Rows are one point carried round by a steady rotation, each followed by how many steps it has turned.
The counts run from 0 to 782.
[110 110 186 171  77 149 114 189 150 177 140 128 154 152  94 152 109 154
  83 103 112 139 125 106 142 127 128 139 117 115 155 145 153 136  90 139
 135 124 126 132 145 139 108 106 142 132 148 156 125  81 106 135 127 121
 119 149 101 164 153  89  95  62 124 121] -> 740
[111  86 160 134  84 113  91 164 139 157 125 132 136 160 133 162  90 178
  83  67 105 109 134 121 140 141 151 163  87 138 137 148 138 155  97 129
 132 127 143 118 153 129 101  97 141 148 159 144 127 101 103 154 130 141
 132 118 143 151 134  72  79  86 128 118] -> 712
[121 102 192 165  65 140  84 195 145 155 124 113 158 155 116 143 125 163
  70 108 134 131 127  98 121 143 155 157  98 140 152 142 158 130  91 138
 141 114 116 110 147 118 120  99 148 155 147 146 144 104 137 136 144 155
 120 161 148 131 144  76  97  90 110 124] -> 137
[122 119 171 167  83 128 112 186 129 160 135 128 146 162 116 117 130 171
 102 101 154 152 133 116 127 142 155 149  94 144 157 132 159 106  83 109
 131 125 121 144 154 116 126 102 161 157 141 162 139 113 110 154 157 157
  98 169 116 139 125  74  79  89 103 115] -> 37
[121 136 160 161  93 110 100 165 140 176 146 125 143 153 117 131 129 186
  84 100 146 113 118 137 107 134 138 148  89 153 166 126 144 105  80 108
 165 118 119 133 177 144 127 100 156 127 152 166 148 110 101 129 146 143
  86 120 104 129 138  77  87  78 107 105] -> 584
[117 114 171 152  77 163 123 179 160 154 143 128 152 150 119 158 102 143
 103 115 127 161 124 102 128 135 120 145 116 118 160 171 140 124  75 124
 130 134 137 131 134 158 105  89 143 158 158 126 129  77 123 159 120 142
 116 158 129 160 137 103  87  55  87 124] -> 700
[112 112 190 182  79 131 120 187 152 155 115 133 161 166 156 134 114 165
  72 103 147 124 144 111 117 133 149 162 103 140 157 123 129 145 101 162
 119 114 132 106 161 159 114 101 154 124 125 141 134 129 148 124 140 150
 116 150 120 132 116  92  72  90  74 119] -> 552
[105 110 172 169  81 118 114 183 131 162 116 130 150 153 149 139 118 176
  65 116 142 120 139 121 130 118 173 155 102 135 181 116 141 135  71 135
 150 114 127 121 158 151 107 107 156 131 128 177 146 154 125 151 131 134
 115 151 106 139 105 111  82  83 110 114] -> 375
[115 129 164 182  89 109 115 193 163 167 133 151 139 161 109 126  74 158
  88 102 125 120 158 122 135 130 148 159 121 126 172 157 158 125  82 110
 142 123 114 120 142 143 123 126 154 161 146 145 124 118 107 146 136 147
 120 135 112 155 135  93  88  73 126 101] -> 430
[100 100 150 184 108 137 134 165 143 183 164 147 167 165 130 153  92 137
  90 103 137 113 124 141 128 135 125 148 121 129 157 138 168 138  94 134
 129 140 131 127 173 155 132 109 163 135 176 147 112  93 105 142 137 126
 136 128  98 151 139  80  77  59 100 114] -> 463
[116 111 175 160  78 141 100 193 137 141 148 135 137 162 119 129 114 169
 105  85 164 152 135  93 125 148 143 131  79 136 170 151 143 103  94 131
 114 124 134 152 139 143 123 108 175 149 120 147 140 118 129 149 159 162
  83 162 119 138 153  88  81  90  94 119] -> 38
[104 100 179 164  44 129 109 144 132 171 125 142 169 150 132 116 103 166
  91 106 151 122 134 130 139 153 160 169  88 127 137 137 129 135  70 120
 145 101 120 106 171 158  98 112 143 135 152 151 144 127 111 132 132 142
 117 137 128 128 100 103  91  97 105 113] -> 651
[100  83 150 156  71 145  90 150 142 158 155 158 153 167 125 142  88 151
  87  78 142 126 130 114 153 145 135 154  87 127 132 147 134 138  86 137
 102 141 159 112 143 167 106 112 176 120 142 131 126  91 140 136 149 145
 127 131 151 145 139  55  90  83 105 131] -> 259
[ 80 111 154 147  95 108 128 165 143 181 136 149 165 147 141 125 110 172
  63 129 150 141 116 127 129 145 142 161  90 136 138 140 126 130  66 100
 142 134 126 126 162 146 100 104 146 135 130 142 126 106 115 149 122 133
 109 144 115 137 106  59  73  69  99 101] -> 680
[109  96 181 168  96 159  97 195 158 171 135 130 146 157 132 121 128 145
  92 113 154 147 145  98 134 130 137 142 105 104 145 140 136 114 106 121
 110 130 143 153 144 148 116 114 173 145 140 126 129 112 138 128 141 167
 111 162 137 154 140  67  84  66  85 121] -> 214
[103  89 158 135 100 140  98 161 157 169 152 157 157 154 113 166 106 157
  80  84 135 114 120 115 116 142 120 138  93 130 126 163 131 128  87 142
 128 148 144 146 151 147 109 125 153 147 141 115 113  89 144 143 136 135
 126 133 121 162 147  60  67  60 105 108] -> 502
[ 91 118 171 162 104 129 106 158 170 169 138 124 155 169 137 131 113 148
  92 130 162 128 141 108 125 144 137 154 110 142 168 113 133 122  94 129
 132 129 129 128 159 174 111 101 159 134 149 127 142 113 115 134 140 175
  84 166 114 131 126  85  89  70  63  98] -> 625
[112  94 159 154  78 134 113 177 133 140 141 137 143 170 139 144  93 178
  77  77 143 144 143  99 140 125 168 138  90 125 156 135 136 140  98 153
  98 137 144 139 128 144  75 102 160 138 138 137 138 123  94 145 139 149
 109 126 106 149 134  89  83  81 118  89] -> 534
[ 92  91 152 165  81 143 110 158 137 194 144 142 179 158  99 144 104 145
  75 131 140 145 117 124 145 136 145 147 104 124 139 129 158 138  80 114
 151 131 122 121 140 139  98 105 150 137 148 148 121  96  99 149 125 152
 123 166 131 150 133  82  95  61 116 116] -> 780
[115  96 186 166  77 133  95 170 167 186 136 126 136 158 147 121 114 139
  89 104 152 121 163 100 123 142 130 175  97 105 148 129 150 113 110 115
 136 128 137 112 167 163 130 108 163 148 163 141 133 129 114 137 141 153
 120 169 140 137 128  79  82  82  83 118] -> 316
[101  97 180 183  76 146 121 177 138 163 154 121 158 160 154 125 132 137
  74 108 169 148 138 108 137 127 124 162  87 121 143 114 136 117 105 135
 115 126 149 112 159 148 118  94 164 130 142 157 153 122 139 124 144 135
 111 147 134 122 118  79  87 101  93 132] -> 416
[112 146 149 154 105 110 120 177 133 163 158 115 155 171 118 152 125 165
  73 108 145 121 108 123 124 140 152 151 105 140 194 126 147 116  67 130
 151 138 119 134 155 139 135  92 161 145 156 162 150 122 115 158 134 127
  99 161 102 122 122  90  83  78 104 134] -> 172
[137 118 178 175  78 148  98 190 154 151 149 141 152 146 117 149 102 153
  99 102 136 141 107 125 121 123 128 140 109 162 154 141 150 111  83 140
 141 124 142 123 135 133 101  74 150 145 157 133 147  95 150 152 129 167
 120 130 152 141 142  81  77  68 114 127] -> 722
[119 102 185 171  70 128 116 186 125 145 128 128 150 154 146 147 114 168
  59 104 146 141 134 100 129 104 157 142  85 139 157 124 133 127  92 150
 142 118 143 126 154 155  83  85 158 121 123 173 150 149 146 147 127 132
 108 146 116 129 128  99  84  93 113 121] -> 376
[112 106 157 160  94 117 124 173 132 151 121 138 139 166 147 144  88 179
  82  90 144 130 159 108 148 122 171 155 110 132 178 134 160 134  88 132
 110 127 130 126 148 143  92 104 161 154 138 149 129 135  90 149 130 154
 123 141 104 153 117  93  85  95 116  80] -> 533
[ 99 114 167 142 104 142 108 181 169 147 145 125 144 164 135 164 133 157
  93 101 142 127 131  95 122 150 127 131  98 130 166 158 120 133  91 148
 119 139 145 149 148 166 109  96 169 132 157 119 142  90 134 144 134 150
  99 152 120 143 125  85  85  66  71 124] -> 524
[122 103 172 132  73 143 106 176 144 136 144 142 135 157 124 153  90 141
  96  71 134 127 132  98 139 158 133 158 106 116 152 164 134 123  76 132
 123 130 145 130 147 152 114  84 138 171 157 138 130 122 111 171 132 111
 117 154 120 167 126  88  70  86  96 132] -> 458
[ 96  94 152 181  98 134 104 182 140 190 131 136 175 167 123 129 117 144
  77 107 148 109 151 127 140 127 148 158 103 118 159 145 163 140 100 123
 137 114 130 113 160 153 135 137 168 140 141 148 111 109 118 130 142 154
 138 146 114 157 131  87  87  77 105 112] -> 706
[ 84  87 161 141  77 149 116 163 127 173 138 142 190 160 137 149 108 162
  71  98 158 127 122 117 143 136 147 164  79 111 143 158 136 124  79 143
 133 104 138 115 156 142 104 102 153 132 124 135 119 126 119 146 137 127
 133 129 115 129 119 105  86  65 126 104] -> 262
[114 112 167 184  54 147 104 174 136 156 141 146 157 144 113 128 111 179
 107 120 149 152 113 142 130 129 160 139  96 148 159 136 141 115  56 117
 156 108 118 122 150 150  91 101 149 134 142 165 150 116 132 146 141 158
 106 142 120 152 128 100  99  72 106 113] -> 409
[112 105 170 162 104 154 104 210 154 174 145 135 146 166 114 149 111 153
  90  95 137 129 108 119 140 119 142 133 110 132 145 125 133 140 112 145
 122 137 137 129 132 134 101 114 162 134 147 127 129  91 116 141 136 163
 116 133 117 156 144  68  77  47 127 125] -> 192
[115  96 169 128  77 141  80 149 152 162 117 117 140 159 125 161 120 169
  96 102 136 118 150  93 132 148 155 156  89 122 176 154 129 130  85 130
 141 110 136 125 154 162 103  95 154 150 167 145 147 114 116 161 138 144
 117 168 151 157 112 115  98  83  73 123] -> 2
[112 114 165 151  87 125 116 152 149 163 163 137 137 158 142 128 103 163
 100  92 172 121 119 114 103 152 126 158 106 139 150 122 146 106  80 129
 121 143 132 125 173 151 104  85 151 130 162 138 135 129  92 143 140 143
  93 144  90 127 131  84  75  94  77 100] -> 382
[110  96 146 155  91 116 127 144 134 169 155 147 145 153 140 147  86 151
  70 106 159 119 129 121 128 120 138 142  94 113 148 127 160 118  84 118
 129 169 145 135 163 141  81  99 155 134 139 136 124 137 103 158 128 126
 119 142  98 153 123  74  74  98 106  88] -> 224
[131  96 174 172  78 123 117 171 167 166 125 136 133 153 145 130 105 148
  96  88 138 108 173 113 128 137 140 174 106 114 153 164 166 129  91 113
 120 127 138 129 163 145 124 117 153 151 166 145 118 113 132 129 139 141
 151 131 123 159 122  66  64 101  84 105] -> 632
[113 101 164 147  96 147  78 192 148 175 154 149 142 168 104 175 111 160
  84  87 120 119 104 118 138 127 143 141 100 130 162 125 128 131  96 131
 150 125 132 139 131 136 120 117 157 132 151 144 137  91 120 156 143 148
 107 136 130 166 133  89  95  51 130 140] -> 193
[120 117 166 164  99 121 107 164 155 166 172 129 148 163 104 161 102 147
  88  98 125 110 130 114 112 155 129 149 120 136 164 145 173 118  73 141
 136 154 129 121 158 135 140 100 152 159 170 141 126 100 110 144 146 136
 123 148 117 142 162  62  81  80 105 123] -> 249
[ 99 138 175 139  83 118 109 157 149 142 158 128 132 152 103 149  96 179
  89  78 127 140 123  99 123 165 130 137 107 130 178 166 138 112  64 136
 130 132 128 133 151 146 112  87 145 152 145 149 136 105  95 157 141 117
  94 149  98 141 145 100  90  88 101 121] -> 561
[101 115 158 150 110 117 118 180 166 189 129 136 131 146 141 155  98 154
  75 111 122 128 127 131 126 114 123 160 110 136 150 152 119 149  90 111
 149 146 130 117 151 145 116  99 138 149 155 124 137  79 111 143 108 158
 120 125 140 147 114  69  71  58 105 104] -> 367
[112  80 187 161  76 161  90 175 157 162 111 125 154 149 135 148 121 154
 106 104 155 132 147  95 131 132 141 152  97 122 158 132 144 126 111 135
 143 102 140 124 159 163  94  93 157 144 167 138 138 113 147 143 138 167
 123 163 141 148 127 111  97  74  73 115] -> 1
[ 83 126 171 175  80 108 119 167 149 155 118 135 148 154 155 117 113 176
  82 101 156 120 139 121 127 156 149 160  84 151 162 131 120 141  88 134
 127 118 132 111 162 169 122 110 157 120 120 150 144 136 139 127 146 155
  94 153 130 114 107  85  77  93  74 122] -> 551
[121  96 162 173  94 118 120 164 158 161 151 139 124 169 141 148  84 155
  97  64 124  92 154 123 134 132 149 141 117 127 176 127 150 156 108 144
 107 143 140 113 149 163 119 113 154 123 151 146 120 114 112 131 147 139
 117 125 101 164 126  68  78  89  92 116] -> 220
